In the data rows, 128 means zero.
Here are some points, each followed by its number:
[110, 128, 102, 105, 158, 61, 140, 141, 115, 137, 100, 112, 98, 101, 120] 0
[97, 163, 117, 118, 157, 123, 111, 122, 149, 138, 141, 148, 116, 115, 115] 1
[107, 142, 112, 110, 155, 97, 124, 113, 121, 166, 102, 121, 96, 112, 111] 2
[123, 153, 143, 141, 137, 132, 98, 102, 126, 159, 115, 130, 93, 147, 115] 3
[105, 72, 130, 134, 148, 137, 107, 119, 156, 127, 133, 155, 125, 128, 78] 4
[145, 109, 99, 106, 140, 105, 158, 159, 139, 108, 117, 68, 152, 97, 143] 5
[111, 160, 136, 155, 142, 151, 111, 119, 161, 118, 127, 157, 130, 128, 105] 6
[169, 103, 137, 118, 111, 125, 160, 158, 112, 110, 137, 93, 149, 127, 141] 7
[147, 131, 150, 154, 107, 148, 122, 118, 126, 141, 148, 137, 147, 141, 149] 8
[103, 139, 99, 63, 153, 101, 151, 152, 144, 120, 157, 129, 152, 94, 150] 9
[111, 62, 158, 143, 145, 149, 105, 101, 136, 149, 137, 154, 103, 145, 114] 10
[107, 135, 100, 70, 140, 103, 151, 152, 144, 119, 146, 126, 147, 96, 145] 11
[132, 127, 137, 147, 108, 164, 123, 134, 118, 91, 112, 139, 128, 145, 132] 12
[110, 161, 149, 145, 143, 131, 104, 101, 143, 159, 127, 143, 106, 156, 114] 13
[109, 162, 158, 154, 139, 154, 105, 100, 148, 150, 147, 167, 117, 153, 119] 14
[134, 103, 101, 106, 133, 111, 149, 149, 108, 121, 118, 103, 132, 94, 141] 15
[77, 131, 77, 163, 100, 158, 110, 102, 99, 163, 136, 129, 105, 160, 137] 16
[105, 131, 105, 112, 160, 132, 140, 143, 137, 66, 114, 122, 112, 103, 119] 17
[111, 157, 152, 164, 107, 173, 108, 114, 163, 93, 146, 170, 156, 150, 108] 18
[148, 104, 123, 112, 106, 110, 160, 155, 99, 66, 158, 106, 155, 109, 175] 19
[125, 155, 134, 163, 128, 168, 106, 107, 142, 126, 93, 147, 106, 137, 97] 20
[100, 131, 112, 117, 151, 133, 138, 139, 132, 77, 122, 122, 117, 108, 125] 21
[148, 130, 153, 154, 109, 145, 116, 108, 106, 80, 123, 125, 105, 153, 137] 22
[112, 158, 137, 161, 140, 147, 109, 117, 168, 129, 125, 162, 135, 139, 78] 23
[116, 123, 106, 102, 131, 93, 76, 150, 121, 143, 155, 123, 146, 101, 167] 24
[120, 156, 161, 154, 131, 136, 107, 106, 152, 150, 160, 148, 78, 156, 128] 25
[113, 146, 125, 128, 147, 134, 112, 107, 118, 150, 108, 129, 97, 67, 111] 26
[155, 108, 143, 136, 102, 124, 146, 128, 89, 139, 129, 110, 138, 134, 160] 27
[154, 114, 133, 132, 107, 108, 156, 152, 122, 79, 163, 115, 168, 127, 169] 28
[133, 116, 64, 101, 133, 103, 156, 151, 107, 125, 111, 100, 126, 90, 149] 29
[143, 137, 158, 155, 96, 140, 119, 108, 114, 152, 171, 140, 148, 151, 156] 30
[167, 117, 148, 141, 103, 128, 137, 133, 121, 120, 143, 104, 145, 145, 136] 31
[127, 119, 101, 111, 138, 112, 158, 159, 141, 91, 147, 113, 154, 92, 153] 32
[103, 168, 154, 143, 149, 141, 103, 99, 152, 146, 149, 166, 111, 143, 108] 33
[153, 103, 101, 110, 131, 105, 159, 160, 132, 100, 128, 94, 156, 95, 152] 34
[116, 158, 142, 138, 144, 129, 104, 100, 130, 162, 112, 131, 98, 148, 109] 35
[138, 73, 148, 152, 113, 140, 114, 112, 133, 153, 69, 129, 125, 155, 121] 36
[155, 128, 157, 157, 101, 138, 123, 114, 118, 150, 150, 125, 146, 75, 156] 37
[161, 117, 144, 142, 109, 130, 127, 121, 107, 81, 115, 88, 111, 138, 128] 38
[65, 123, 153, 152, 100, 139, 122, 118, 115, 136, 133, 101, 124, 144, 133] 39
[165, 125, 149, 138, 105, 125, 143, 143, 61, 111, 160, 112, 163, 142, 141] 40
[129, 115, 111, 108, 119, 97, 157, 150, 123, 76, 163, 124, 156, 111, 169] 41
[149, 102, 104, 119, 61, 112, 159, 152, 101, 127, 130, 102, 149, 108, 166] 42
[151, 110, 123, 129, 110, 126, 151, 149, 110, 112, 144, 110, 155, 72, 69] 43
[132, 108, 151, 113, 152, 119, 162, 150, 179, 158, 103, 191, 167, 153, 102] 44
[141, 104, 104, 108, 140, 116, 156, 156, 119, 97, 116, 98, 135, 97, 77] 45
[127, 117, 102, 113, 131, 110, 157, 159, 149, 89, 159, 116, 162, 95, 157] 46
[120, 154, 165, 164, 115, 158, 106, 101, 136, 160, 171, 158, 131, 165, 139] 47
[97, 148, 111, 121, 159, 136, 123, 132, 150, 122, 121, 149, 111, 117, 109] 48
[112, 159, 161, 156, 137, 74, 105, 101, 144, 145, 155, 161, 125, 152, 78] 49
[99, 160, 120, 121, 156, 129, 107, 113, 137, 146, 123, 139, 98, 115, 109] 50
[170, 114, 149, 148, 101, 136, 126, 121, 106, 66, 118, 92, 118, 143, 130] 51
[120, 156, 64, 164, 113, 171, 106, 109, 150, 118, 114, 61, 127, 149, 102] 52
[145, 105, 96, 103, 116, 106, 158, 139, 98, 143, 126, 100, 133, 107, 167] 53
[143, 107, 104, 117, 75, 114, 157, 152, 108, 124, 131, 106, 146, 106, 161] 54
[141, 136, 150, 156, 100, 148, 121, 75, 123, 74, 165, 146, 158, 148, 152] 55
[111, 163, 135, 127, 150, 121, 103, 101, 131, 161, 109, 124, 88, 131, 109] 56
[106, 166, 136, 124, 151, 115, 103, 106, 144, 154, 128, 138, 101, 127, 112] 57
[113, 153, 139, 136, 145, 136, 108, 101, 126, 153, 118, 142, 101, 136, 110] 58
[152, 106, 139, 130, 101, 114, 155, 141, 95, 128, 161, 115, 161, 125, 169] 59
[145, 138, 160, 163, 61, 156, 114, 106, 121, 157, 149, 149, 139, 157, 139] 60
[77, 98, 143, 112, 149, 119, 155, 151, 68, 143, 84, 137, 132, 126, 109] 61
[118, 159, 157, 142, 142, 152, 103, 100, 122, 157, 120, 146, 89, 148, 114] 62
[148, 130, 151, 152, 105, 137, 118, 110, 110, 167, 128, 126, 124, 153, 139] 63
[65, 96, 145, 102, 156, 61, 161, 161, 156, 121, 63, 156, 162, 124, 116] 64
[120, 136, 120, 141, 147, 141, 122, 128, 167, 142, 92, 138, 111, 128, 102] 65
[112, 62, 133, 137, 151, 157, 102, 99, 126, 152, 100, 138, 89, 137, 104] 66
[102, 153, 116, 113, 154, 100, 118, 111, 134, 161, 115, 133, 104, 117, 110] 67
[129, 146, 159, 156, 126, 162, 105, 97, 106, 170, 116, 139, 99, 161, 118] 68
[140, 141, 151, 69, 103, 135, 119, 116, 61, 144, 163, 134, 148, 150, 142] 69
[159, 62, 144, 148, 100, 135, 143, 131, 103, 132, 143, 118, 153, 136, 159] 70
[113, 139, 118, 138, 154, 140, 119, 126, 167, 144, 87, 142, 104, 126, 97] 71
[129, 146, 157, 155, 125, 152, 109, 103, 120, 163, 130, 144, 112, 162, 126] 72
[141, 142, 156, 153, 120, 147, 108, 103, 117, 159, 113, 116, 101, 157, 121] 73
[137, 142, 151, 71, 104, 134, 119, 117, 70, 141, 168, 138, 153, 149, 142] 74
[131, 110, 102, 97, 121, 102, 158, 152, 113, 138, 141, 110, 148, 110, 167] 75
[148, 129, 151, 153, 106, 141, 106, 112, 113, 157, 127, 118, 126, 152, 127] 76
[107, 131, 106, 114, 160, 135, 136, 140, 128, 118, 97, 122, 97, 108, 111] 77
[108, 67, 117, 127, 154, 145, 113, 126, 157, 122, 143, 152, 125, 123, 75] 78
[103, 169, 134, 122, 153, 110, 104, 110, 156, 151, 145, 147, 118, 124, 114] 79
[102, 162, 128, 132, 155, 154, 103, 112, 149, 133, 129, 150, 101, 126, 109] 80
[77, 132, 106, 69, 160, 118, 151, 152, 153, 105, 136, 134, 148, 102, 128] 81
[114, 160, 137, 132, 144, 129, 104, 104, 122, 150, 108, 128, 93, 133, 110] 82
[142, 107, 102, 102, 115, 101, 159, 151, 104, 144, 142, 107, 146, 112, 172] 83
[149, 117, 71, 143, 108, 130, 144, 139, 123, 125, 150, 130, 166, 130, 158] 84
[112, 160, 161, 155, 142, 160, 103, 98, 136, 148, 142, 159, 109, 153, 117] 85
[144, 141, 158, 158, 102, 138, 116, 113, 144, 139, 165, 131, 150, 152, 140] 86
[127, 115, 145, 113, 153, 119, 157, 148, 175, 154, 109, 185, 162, 147, 104] 87
[150, 122, 159, 154, 111, 149, 117, 97, 112, 80, 119, 133, 108, 158, 129] 88
[155, 113, 64, 145, 100, 130, 147, 139, 114, 124, 164, 128, 173, 132, 167] 89
[107, 166, 143, 164, 143, 151, 105, 117, 173, 120, 135, 167, 139, 137, 98] 90
[102, 165, 130, 120, 155, 112, 110, 116, 156, 143, 145, 146, 122, 121, 116] 91
New points follow, each followed by the number of its nearest point above by angle.
[133, 142, 75, 163, 119, 158, 111, 97, 125, 151, 145, 147, 119, 161, 129] : 16
[158, 95, 144, 109, 151, 71, 158, 153, 134, 132, 101, 139, 141, 120, 117] : 64
[121, 147, 148, 63, 104, 178, 110, 121, 143, 83, 127, 160, 139, 145, 114] : 18
[126, 149, 160, 160, 121, 160, 105, 98, 116, 167, 132, 147, 108, 166, 123] : 72
[123, 116, 105, 102, 122, 94, 158, 152, 126, 66, 167, 127, 157, 106, 171] : 41
[121, 121, 64, 104, 151, 114, 155, 155, 127, 101, 114, 110, 130, 94, 128] : 29
[131, 130, 144, 155, 104, 174, 118, 131, 121, 86, 111, 147, 127, 154, 129] : 12
[152, 75, 144, 150, 101, 140, 138, 128, 111, 128, 141, 126, 152, 138, 151] : 70
[107, 166, 139, 128, 150, 117, 103, 104, 146, 154, 131, 140, 103, 131, 113] : 57
[110, 157, 150, 161, 113, 171, 107, 112, 158, 102, 141, 167, 148, 150, 108] : 18
[107, 154, 133, 134, 150, 140, 105, 100, 126, 155, 111, 125, 94, 76, 104] : 26
[129, 119, 104, 101, 144, 92, 78, 144, 99, 162, 108, 109, 120, 103, 147] : 24
[169, 113, 148, 143, 102, 132, 65, 126, 61, 130, 125, 97, 130, 143, 131] : 76
[100, 154, 110, 112, 153, 114, 129, 136, 148, 130, 143, 146, 131, 106, 125] : 1
[134, 113, 100, 109, 159, 114, 153, 156, 152, 108, 95, 109, 132, 102, 65] : 45
[65, 133, 69, 149, 109, 152, 115, 109, 109, 153, 139, 131, 111, 152, 137] : 16
[125, 151, 159, 155, 133, 163, 104, 98, 106, 165, 109, 143, 93, 156, 116] : 68
[155, 113, 144, 149, 107, 142, 132, 121, 100, 139, 124, 113, 126, 136, 146] : 27
[124, 119, 106, 101, 127, 94, 65, 151, 119, 139, 156, 122, 146, 101, 170] : 24
[115, 159, 161, 153, 137, 136, 104, 105, 155, 150, 159, 150, 64, 157, 123] : 25
[153, 115, 136, 136, 102, 126, 153, 146, 109, 123, 160, 109, 162, 124, 169] : 59
[157, 115, 139, 137, 102, 111, 157, 153, 126, 66, 170, 118, 176, 132, 170] : 28
[112, 132, 114, 121, 151, 138, 133, 129, 128, 111, 107, 126, 105, 114, 116] : 77
[65, 155, 159, 155, 131, 141, 105, 106, 145, 150, 146, 61, 119, 157, 123] : 39
[132, 138, 147, 158, 102, 171, 112, 121, 69, 92, 115, 150, 130, 146, 123] : 12
[113, 131, 108, 118, 152, 132, 135, 139, 131, 121, 110, 127, 108, 112, 79] : 77
[123, 153, 158, 155, 129, 153, 106, 100, 124, 166, 131, 150, 109, 166, 122] : 72
[157, 94, 144, 104, 159, 61, 161, 159, 143, 130, 96, 146, 144, 118, 110] : 64
[127, 147, 164, 165, 111, 158, 107, 102, 132, 157, 166, 151, 131, 164, 141] : 47
[106, 164, 161, 156, 144, 61, 103, 99, 148, 145, 155, 165, 121, 153, 65] : 49
[65, 62, 163, 159, 126, 152, 65, 101, 139, 162, 150, 159, 120, 167, 129] : 10
[170, 91, 126, 110, 116, 121, 160, 158, 106, 122, 107, 96, 131, 126, 133] : 7
[115, 153, 152, 163, 107, 175, 109, 118, 155, 85, 143, 165, 150, 147, 111] : 18
[145, 67, 142, 154, 104, 141, 115, 108, 118, 156, 72, 121, 122, 156, 128] : 36
[127, 153, 134, 163, 119, 170, 106, 105, 140, 124, 103, 146, 114, 144, 99] : 20
[142, 139, 158, 162, 99, 156, 114, 68, 129, 80, 154, 149, 151, 155, 146] : 55
[167, 96, 131, 110, 124, 114, 161, 159, 130, 119, 131, 115, 161, 131, 133] : 7
[126, 120, 106, 102, 146, 93, 78, 130, 112, 167, 111, 118, 123, 107, 145] : 24
[143, 62, 155, 157, 105, 143, 110, 106, 125, 158, 63, 125, 121, 161, 123] : 36
[121, 123, 112, 109, 125, 103, 150, 145, 129, 78, 164, 133, 150, 113, 163] : 41
[128, 122, 106, 106, 139, 92, 77, 142, 106, 162, 121, 110, 126, 106, 154] : 24
[133, 112, 104, 103, 118, 97, 158, 151, 118, 66, 163, 117, 162, 111, 172] : 41
[147, 110, 137, 125, 103, 111, 158, 147, 103, 122, 176, 124, 170, 121, 65] : 43
[148, 111, 106, 117, 132, 113, 152, 153, 135, 103, 124, 103, 150, 100, 144] : 34
[105, 135, 101, 104, 159, 105, 149, 148, 130, 124, 132, 120, 127, 96, 65] : 45
[120, 62, 162, 163, 118, 159, 106, 99, 127, 165, 63, 61, 118, 165, 130] : 36
